In the data rows, 128 means zero.
Two rows play each game, the first against the second. How much does the first row win by? 10 is about a draw, 20 a big win and 0 a big loss. Wins can go round in a circle: one row can beat a second, the second a third and the third the first. Each row has two weighted sums of its numbers, A and B, taken from their middle values. A row wins by its A times the other's B, less its B times the other's A.
[126 165 112 130 137 104 179  81 110 195  99 166 116 177 189 151]
[111 109 134 133  98 107  93 124 164  78  63 158 184 162 113 112] >> 9
[ 80  52 139 133 146 146 157 119 105 144 186  64  61  90 121 187]
[142 223 220  70 146 168  94 173  52 146 156 142 160 131 149 103] >> 7
[148 126 161 113 112 143  86 164 178  96 120 139 161 132  89 127]
[154 182 123 122 119 105 172 104 135 203  70 193 136 195 191 160] >> 11
[155 107 172 150  67 114  97 116 149  77 116 120 181 115 119 130]
[117 127  38 118 128 116 111  66  70  86 161  95 169  93 156  50] >> 13
[106 113 100 114 176 160  97 175 116  85 167  85  99  92  75  80]
[ 79  87  67 138 128 132 109  73  56  67 188  69 132  50 119  70] >> 9
[136 157 103 124 138 106 181  86 116 191  98 162 121 177 187 147]
[161  73 177 161 151 114 152 178 122 101 191  41  82  71  81 152] >> 9
[115  97 158 112 107 150  85 162 155  92 149 106 139 106  87 139]
[141 141 127 124 176 145 110 193 147 103 147 110 109 111  75  96] >> 11
[104  68 158 138  64 152  94 103 139  74 148 111 160 103 121 150]
[148 178 131 120 127 115 169 111 157 202  68 201 131 211 178 159] >> 8
[141 196  83 136 152  91 180  94  85 182  93 166 121 150 179 109]
[126 158 108 118 135 115 171  77 111 193  98 169 123 169 190 140] >> 9
[108  72 171 145  54 148  89 103 142  72 142 114 174 102 124 147]
[144 135 115 125 182 139 113 195 137 106 151 101 104 107  77  99] >> 11
[127 158 102 120 136 115 175  87 107 194 102 168 112 165 189 146]
[ 95 138  77 115 154 128 171  84  91 186 130 141  88 141 172 138] >> 8
[ 92  52 148 117 132 149 158 122 113 158 181  88  54  94 118 196]
[199  99 176 178  75  71 139 101 141  89 129  91 179 104 131 127] >> 12
[208 116  82  76 117 161 142  70  99 215 214 210  99  85 141 206]
[180 178 119 122 189 112 130 196 144 133 118 125 115 140  93  94] >> 13
[101 124  57 131 117 123 110  61  61  75 168  98 173  75 143  54]
[ 95 138  85 118 156 130 167  89  90 187 129 147  90 140 173 142] >> 11
[ 95 119  65 114 122 134 101  51  65  81 175  95 176  79 141  50]
[ 83 154 107 135 146 135 170 118  78 177 124 138  80 138 190 162] >> 8
[161 137 171 136  87 112  92 147 188  99  91 146 186 154 117 130]
[ 84 110 104 184 143  80 134  89 177  96   0 160 196 227 188 119] >> 7
[124 136 129 122 153 148  87 191 148  98 148 114 126 113  73 105]
[112 136  84 127 159 119 179  93  92 188 127 136  84 139 169 140] >> 11
[110 128 110 112 180 162  98 170 114  97 176 104 105  95  70  90]
[175 177 128 117 186 114 125 196 149 133 111 140 121 150  96  92] >> 10
[111 131 133 117  55 147  84  87 162 110  88 187 184 145 130 130]
[113 139  91 112 107 129 131 106 148 131 134 143 145 131  71 120] >> 12
[100 123  96 108 177 166  99 171 101  92 178  89 105  86  75  84]
[128 157 107 126 134 110 177  88 111 189  98 161 113 165 183 151] >> 12
[101  74 154 136  63 151  89 107 135  73 139 107 172 100 125 147]
[171 182 126 109 183 131 123 198 153 131 113 144 125 155  91  92] >> 10
[158 187  88 140 162  88 182 111  99 184  96 162 108 149 170 114]
[ 93  61 156  93  93 162 109 134 185 149 129 141 104 147 108 198] >> 10
[115 134  92 118 156 125 180  93  85 184 127 133  81 141 169 138]
[ 83  45 130 126 149 144 155 116 118 151 181  67  62  93 119 185] >> 9
[116 139 119 112 162 161  84 177 148  98 149 124 122 108  66  90]
[157 137 153  98 115 121  65 180 180 103  87 128 164 149 107  99] >> 9
[114 119  99 114 181 148  98 183 120  99 168  95  96  95  72  86]
[164  83 191 159 149 109 158 181 122 113 193  47  75  70  69 168] >> 11
[177  96 165 166  91  52 182 101  50 128 184  67 118  69 109 147]
[106  77 168 109 105 167  80 168 171 101 136 123 135 129  90 158] >> 9
[149 135 123 116 175 135 108 193 137 114 152 108 101  97  66 103]
[ 88  83 163  93  99 174 107 143 193 145 114 156 114 156 109 195] >> 11
[117 129 129 112  47 128  94  71 151 111  96 169 186 139 143 118]
[139 155 115 128 130  96 192  81 108 193  96 159 116 166 188 145] >> 9
[160 130 164 123  86 120  86 143 177 105 105 148 180 142 110 126]
[121 157 101 119 143 118 177  78 108 192 107 162 120 168 188 147] >> 7
[112  81  98  81 119 138 101 151 185 169 108 143  80 168  81 163]
[ 95 136  82 122 159 131 176  98  88 184 125 135  81 139 172 142] >> 15
[143 156 113 131 125  95 187  81 105 195 101 149 122 166 196 146]
[144 198  89 132 156 100 180  96  99 185  96 173 118 158 172 113] >> 10
[168 188 134 112 188 125 128 191 146 135 125 138 119 149  92 101]
[ 88  72 163 100  93 167 108 138 181 147 128 135 101 141 109 208] >> 10
[143 195  71 148 148  62 185  92  67 173  83 144 136 145 199  93]
[113 132 134 100 118 162  69 152 166  93 120 151 167 133  90 106] >> 10
[154 173 102 109 213 126 132 185 136 129 122 126 106 147  94  73]
[161  73 191 174 151 103 154 191 128 100 180  46  80  81  74 164] >> 6
[178 165 146  73 145 219  29 146 177  93 169 166 209 117 147  93]
[107 147  92 111 155 136 171  99 101 192 115 158  93 163 179 145] >> 4
[ 25  93  57 118 132 172 130  63  67 133 162 115  99 101 161 119]
[157 106 161 148  72 116 101 115 147  79 126 121 181 108 117 128] >> 9
[168 131 159 119  87 121  88 140 178 103 101 150 180 149 118 120]
[172 207 107 131 152  95 174 116 108 194  92 181 115 159 168 114] >> 8
[163  77 194 171 152 115 150 188 132 107 181  46  72  83  77 175]
[160 140 172 123  86 115  89 139 182 105  98 151 189 152 113 126] >> 10
[ 83 135  88 130 160 143 173 107  93 174 116 142  80 145 166 145]
[ 78  62 172 101  93 192 112 122 174 145 142 149  97 130  95 206] >> 12
[168 199 103 142 154  96 171 123 113 191  86 175 116 166 174 118]
[108 117  93 113 174 155  96 164 107  90 178  89  99  80  74  89] >> 12
[138 158 145 108  63 120  89 109 169 121  79 196 194 163 139 116]
[151 133 157 115 112 136  84 168 180  99 120 140 161 132  91 124] >> 10
[125  77 168 150  46 131 106  90 136  83 134 117 179 108 134 158]
[115 151 118  97  80 141  74  97 173 112  84 193 195 155 124  95] >> 6
[144 180 129 113 124 123 159 111 154 202  67 208 138 205 184 157]
[136 154 136 103  65 125  85 103 170 124  73 196 185 163 134 120] >> 11
[169 203 108 133 163  92 178 118 117 187  85 181 121 176 169 113]
[177 213 110 137 159  96 178 124 107 188  97 177 117 157 168 117] >> 12
[131 120 152 112 139 162  89 186 157  94 153 121 120 111  65 125]
[ 85 201 197  85  69 104 121  95   7 168 122 146 155 147 169 112] >> 10
[181 183 126 110 180 121 120 206 154 136 103 151 122 155  96 100]
[128 173 112 186 167  68 194 124 135 152  29 180 136 209 144 118] >> 11
[103 164 207 212  92  50 145 128  49 113 151  52 150  64 163 145]
[182 186 127 110 189 119 123 202 162 139 109 144 125 161  92  95] >> 10
[182 213 111 132 157  82 181 120 113 196  86 172 119 174 171 116]
[ 86 153  90 121 157 144 167 108 101 183 107 162  86 159 167 148] >> 9
[107  93 159 110 109 163  85 170 159  90 149 115 123 107  75 144]
[101 133  83 117 161 126 177  98  90 183 122 142  84 147 175 144] >> 11
[164  93  89  43  92 246 129  90 141 201 233 170  86 108 129 183]
[109 135  92 124 157 120 185  91  88 189 127 135  86 141 170 140] >> 5
[ 94 140 101 128 154 139 175 113  98 185 110 158  79 151 167 151]
[142 158 137 103  67 134  88  98 172 127  84 192 188 163 135 117] >> 11
[147  88   0 146 184 110 208  87 159 196 140 149  39 156 102 162]
[146 198  98 142 153  98 178 105 101 185  98 166 115 157 170 110] >> 10
[169  98 172 171  89  65 182  95  53 124 187  66 122  71 108 152]
[129 130 132 110 152 154  84 191 149  98 151 114 119 106  75 100] >> 11
[111 115  95 112 184 158  95 171 117  88 172  85 100  93  76  86]
[149 191  97 137 158 104 179 106 102 188 104 170  98 148 166 118] >> 15
[161 141 164 120  81 115  91 143 179 104 100 152 184 148 115 121]
[108 154 116 143 147 124 178 143  88 183 108 138  79 147 178 168] >> 14
[117 143 101 125 155 126 182  95  87 184 131 136  88 139 174 145]
[105 124  57 131 176 113 148 122 108 104 128  96 115  98  56  84] >> 4
[134 224 206  49 144 166  93 174  45 149 163 138 162 130 155  89]
[152 179  98 112 195 124 134 175 108 134 143 123 110 121  99  72] >> 12
[162  80 178 163 152 109 157 180 117 108 190  41  69  60  78 160]
[137 137 123 114 170 146 100 188 139  99 151 106 116 111  77 102] >> 9
[151 131 159 115 107 136  85 167 169 105 124 132 152 124  93 130]
[107  85 170 110 101 167  79 170 175  98 140 120 141 127  95 165] >> 11
[ 25  90  45 116 131 159 132  51  56 132 156 120  98  93 161 113]
[ 88 139  84 120 159 143 172  99  85 185 126 142  79 139 172 150] >> 12
[ 85 211 191 104  75 102 129  93  24 160 107 144 164 169 173 111]
[178 175 127 112 184 116 127 190 141 141 125 128 119 139  92  92] >> 10
[110  91 155 112 113 160  82 166 154  91 152 108 130 107  77 143]
[196 107 176 168  75  77 135  90 130  89 140  91 186 104 134 128] >> 8
[ 78  94  62 133 127 136 104  72  66  63 173  83 142  62 118  61]
[117  95 159 109 110 166  72 148 177  90 142 127 147 124  78 129] >> 14
[156 171 102 107 209 125 130 194 120 135 133 128  97 135  95  82]
[215 128 135 177  85  59 148  88 117 103 115 103 184 110 164 116] >> 6
[149 186  89 139 161  95 178 109 103 190 101 163  99 156 168 118]
[184 110 134 181 167  83 194 121  77 127 175  58  93  72 129 126] >> 9
[ 75  84 163 102  96 175  99 149 184 141 116 147 109 158 115 198]
[106 145  92 123 152 128 180  94  92 185 126 141  90 148 174 146] >> 10
[ 32 114  66 117 110 165 130  35  47 122 150 134 135 107 178 100]
[191 118 139 186 163  71 195 120  76 129 170  60  95  79 134 127] >> 12
[202 101 172 178  76  61 140 105 138  90 122  89 176 104 139 132]
[165 132 156 125  86 113  94 144 174 105 104 143 177 143 114 127] >> 12
[136 142 195 144 131 151  38 203 190  61  87  93 182 158 119  97]
[134 157 136 108  72 125  84 107 171 122  71 191 190 166 135 114] >> 14
[140 111 122 128  46 123 116  56 130 115 108 154 188 130 168 133]
[122 143 145 114 107 147  77 158 176  95 120 143 165 139  91 110] >> 10
[184 108 134 183 162  77 185 134  76 127 166  54  87  72 128 131]
[ 90 139  84 131 158 135 170  97  89 182 127 140  82 144 175 143] >> 10
[179 172 124 120 186 111 126 203 156 136 110 138 115 148  90  99]
[177 110  58 109 114 155 131  69 141 116 167 172 146 144 133  84] >> 8
[ 94  84 160 106 105 172  81 157 164  95 150 114 133 116  91 154]
[186 109 155 216 145  60 204 129  75 122 146  57 101  98 146 154] >> 8
[ 80  72 163 103  96 170 104 144 183 143 116 141 116 152 112 194]
[183 171 119 115 187 116 132 196 140 135 130 129 114 131  93  86] >> 10
[167 103 166 131  65 116 114 100 151  90 136 126 186 115 117 128]
[109  87 170 114 101 162  83 168 174 103 137 116 140 136  91 167] >> 13
[119 143 105 107 158 152  82 180 141 105 147 125 112 106  62  93]
[100  78 158 102 105 180  70 161 170  96 141 124 132 126  84 153] >> 10
[169 204  97 123 156  91 178 113 112 196  89 177 114 164 174 115]
[115  85  95  87 133 155 122 134 202 123 142 124 117 146  54 151] >> 4
[ 54 166 219 189 138  66 119 174  76 121  90  77 118 111 191 153]
[ 81  49 132 120 149 144 154 113 108 152 180  71  58  93 125 176] >> 16
[185 109 131 173 166  75 192 122  75 131 170  60  88  81 130 124]
[108 138 118 146 149 126 186 123  91 178 117 137  77 143 177 167] >> 10
[122  83 157  87 117 182  70 147 192  98 147 147 146 137  67 122]
[ 24  95  45 104 126 176 130  38  51 135 161 134 104  93 161 108] >> 5
[120 164 218 148 123 166  38 193 188  51  97 103 198 159 125  96]
[104  86 171 106 100 172  84 162 177 103 141 124 139 138  91 163] >> 10
[187  38 180 127  78 168  68 129 191  51 112 134 149 122 147 138]
[ 83  82 167  92  87 178 114 133 177 144 138 147 117 144 109 196] >> 7
[105 137  88 131 163 127 179  99  89 180 120 137  87 150 173 142]
[106  92 161 117 107 165  81 167 159  90 151 113 137 109  79 142] >> 9
[184 210 105 132 158  93 178 122 108 187  98 173 123 158 164 100]
[105 117  67  91 114 159 142  57  80 150 167 149 123 140 184 100] >> 11
[121 116 137 117  43 120 101  70 149 113  96 167 183 134 144 131]
[ 53 192 196 152 106  80 123 146  20 155 152  83 131  95 206 135] >> 16
[136 118 139 107 146 157  89 191 156  95 149 113 113 104  67 114]
[180 178 124 100 182 119 119 196 159 141 102 151 126 159  96  91] >> 10
[122 151 107 124 140 114 169  83 116 194 100 167 117 173 189 146]
[ 94 135 102 135 159 141 178 117  81 176 121 136  78 143 172 161] >> 10
[182 121 142 180 164  85 191 123  76 127 173  63  88  75 128 131]
[164  86 193 173 149 112 146 184 131 107 183  46  82  77  74 167] >> 10
[167 132 160 125  84 115  91 144 178 100  98 149 186 151 115 126]
[109  96 158 121 112 160  87 175 161  82 142 109 134 116  82 144] >> 13
[133 124 135 119 153 148  92 196 153  88 144 110 119 107  70 110]
[114  66 162 153  55 127 101  94 135  74 131 103 171 104 134 155] >> 9
[104 123 172  76 109 177  81 144  69 165 227  71  61  16 169 167]
[ 92 129  83 127 154 132 172 109  88 177 126 138  78 135 167 145] >> 10
[104 101 157 123 115 167  79 175 160  87 147 109 131 114  80 141]
[131 113 145 118 140 160  86 187 156  91 152 114 124 105  73 122] >> 10
[181 151 139  67 144 220  20 152 178 104 173 164 196 105 135  97]
[192 126 141 189 159  61 198 128  75 132 160  56  98  81 140 133] >> 13
[100 137  97 119 158 142 173 107  82 181 127 143  73 139 173 149]
[163 181  98 116 197 116 142 184 111 127 132 113 120 131 109  69] >> 9
[ 98 141  80 111 157 139 173  90  91 183 130 148  85 143 174 138]
[153 117 164 143  70 115  94 117 149  82 119 130 181 117 122 129] >> 12
[ 80 140  89 130 159 140 170  96  88 179 118 145  83 144 167 148]
[ 34 193 145 130  99 102 141 106  19 183 168  97 105  82 191 137] >> 6
[145 184 128 110 128 125 162 114 154 201  71 207 137 204 183 153]
[157 186 123 107 118 108 173  96 131 207  83 191 142 195 193 155] >> 12
[145 192  94 138 164 101 180 105 101 184  98 163 110 157 170 117]
[ 50 173 241 134 131 140  93 193  70 102 109  67 155 149 146 100] >> 5
[133 110 139 139  45 128 109  59 142 111  98 172 185 135 153 140]
[ 28  95  50 100 139 169 130  54  65 143 167 123  93  98 155 116] >> 7
[107  73 157 142  56 149  95 103 131  76 143 111 168  96 119 148]
[135 159 125  72  75 162  73  80 176 124 104 214 196 149 118  94] >> 3
[103  44 154 130 131 146 167 130 119 164 182  86  48  97 113 209]
[ 30 101  38 103 127 163 131  32  41 131 163 123 118  92 174 101] >> 11
[149 140 112 116 179 135 117 186 121 104 155 106 113 102  75  82]
[ 79 108  63 126 125 122 101  70  64  70 170  79 150  68 133  61] >> 13
[162 123  53 143 202 115 213 132 172 150  96 145 116 189  47 125]
[143 134 158 125 117 128  85 173 179  96 111 134 157 137  90 121] >> 9
[ 89 139  95 128 153 142 167  99  90 184 124 143  86 145 171 153]
[137 193 125 114 126 117 159 109 154 202  65 209 142 211 187 154] >> 11
[107 103 163 119 104 162  80 166 155  87 151 117 135 106  82 147]
[ 78  73 172 101  95 169 108 143 179 139 121 142 113 151 115 208] >> 11
[152 107 162 143  61 114  95 115 144  81 120 121 185 109 125 121]
[178 181 136 120 191 128 121 200 159 131 106 140 120 158  92 104] >> 8
[115  91 157 109 106 158  86 165 154  89 146 107 135 105  84 140]
[110  83 174 110 102 160  85 172 177  97 134 117 137 133  92 163] >> 9
[129 117 146 121 137 153  81 186 158  96 147 110 121 105  70 122]
[170 181  98 114 207 114 135 181 129 132 125 114 109 134 102  72] >> 11
[ 89  50 136 126 140 147 157 121 116 151 182  77  56  95 119 187]
[206  87  96  93  87 181 133  90 208 134 142 189 151 159 108 152] >> 19
[ 76  96  75 131 126 133  99  71  60  66 187  70 141  54 127  65]
[162 113 175 158  68 106  96 121 151  80 112 123 190 123 126 131] >> 7
[ 83 105  65 127 122 137  95  63  70  69 172  92 162  73 130  57]
[120 140 132 110 151 156  90 183 149  97 145 121 126 112  71 101] >> 10
[100  54 172 135 131 155 172 133 117 163 174  84  51 106 121 224]
[126 144 140 104 113 152  74 149 174  97 123 155 164 133  87 104] >> 11
[103 144 111 134 154 150 174 115  99 186 116 157  78 150 162 163]
[159 131 164 122  88 123  91 136 181 105 102 147 186 153 114 128] >> 11
[185 138 100 165 204  61 201 165 118 129 108  98 109 152  76  96]
[147 178 121 118 128 108 163 116 159 200  64 195 133 207 180 160] >> 7
[192 117 135 170 167  66 192 128  73 137 176  56  89  74 131 126]
[151 118  45 120 188 148 203 120 147 161 167 133  93 155  40 131] >> 10
[107 122 123 119  52 139  91  77 150 112  98 178 181 134 134 122]
[217 114 161 176  76  57 144  83 137 103 127 105 186 108 138 124] >> 9
[107 133 133 114  54 142  91  84 161 112  91 181 184 151 137 122]
[136 113  84 109  75 108 114 100 120 151 116 156 114 116 101 120] >> 16
[211 107 166 184  76  69 147  90 133  90 136  89 177 102 141 133]
[185 107 131 181 172  78 190 125  88 128 166  61  92  80 124 129] >> 7
[ 70  94  65 135 133 132 108  71  54  66 181  66 139  56 130  65]
[159 181 123 130 120  92 176  93 127 197  74 187 151 196 201 146] >> 8
[120 122 135 125  48 122 100  72 152 109  93 169 182 138 142 129]
[110 131 128 105  54 145  87  81 156 116  89 182 177 141 140 124] >> 9
